A single turn carries every row of the set below to another of its rows. Some are shown first; where does it send the rows asked next?
mebo: [  1  -2  -8  23  54 -25 -24  23   3 -11 -30  26  14  12]
sifiz: [ 32 -35 -10  13  33  23 -43   0 -21  20 -23 -21  52  -9]
datu: [ 28 -25  -9  -1  37  61 -25 -18  -5  14 -21 -48  36   9]
Vunos: [ 40  14  -9  16  34  63   3 -32 -16  11 -37 -36  29   4]
fadif: [ 18  -8  27  33  20  14  18  -5 -35 -66 -36  25  -3  44]
gusib: [  4  -8  17   1  -5  31  31   0 -25 -24   5  10 -44 -21]
Rula: [  0 -42 -23  -2  41  51 -40  -7 -34   0 -22 -31  39  20]
Nupip: [ 42 -25 -45  17   1  33  -8 -60 -25   2  -3 -11  41  13]
Nudi: [ 32 -33   8  37   1  -6  24 -17 -25 -65   2  24  -1  42]
zovus: [ 28   1  -9  31  43  17 -21  15 -46  11 -34  -9  47 -16]
ripu: [ 26 -49 -30   3  18  35 -40 -36 -19  10 -15 -21  48  13]
Kup: [ 54  -4  34  43   9  -1  29  -8 -12 -50 -22  18   2  21]
nupiz: [ 25  -6 -29  10  18   2  -9 -58  32 -11 -27  21   6  39]
fom: [-14 -24 -35   9  47  40 -17  11 -63 -18  -5 -19  30  21]
zeza: [-27 -22 -32   0  56   6  -9   2   2 -38   1   6  -5  49]
Lir: [ -4 -12   7   2 -15  23  14 -18 -42 -25 -14  34 -38  -9]
zivab: [ 10 -18   6   9 -21   9  17 -12 -34 -21   1  35 -34 -22]
Kidof: [ 27 -38 -43  16  29  28   8  -4 -25  -8  44 -38  32   6]
sus: [ 27 -18  27  35  26   6  36  19 -20 -64   5   1 -10  33]
Ridof: [ -3  -9  10  -4 -11  37  23 -19 -31 -28  -4  18 -47  -7]
likik: [ 16  24   8  10  54  22   2 -11  33  -6 -43  -6  -3  21]
dimep: [ 22 -25 -31  13  33 -10  10 -14  40 -18  31  -5   1  26]
Rin: [ 39 -10  23  27   9  28  41 -27  -8 -63 -11   1 -11  47]
Baden: [ 28 -48 -19   6  36  35 -24   2  -8  11  13 -44  40   0]
goti: [ 18  -9  17   9 -13  14  24  -3 -23 -15   2  21 -38 -31]

Rula -> Baden
Nudi -> Rin
Now these:
Kidof -> Nupip
gusib -> zivab
mebo -> zeza

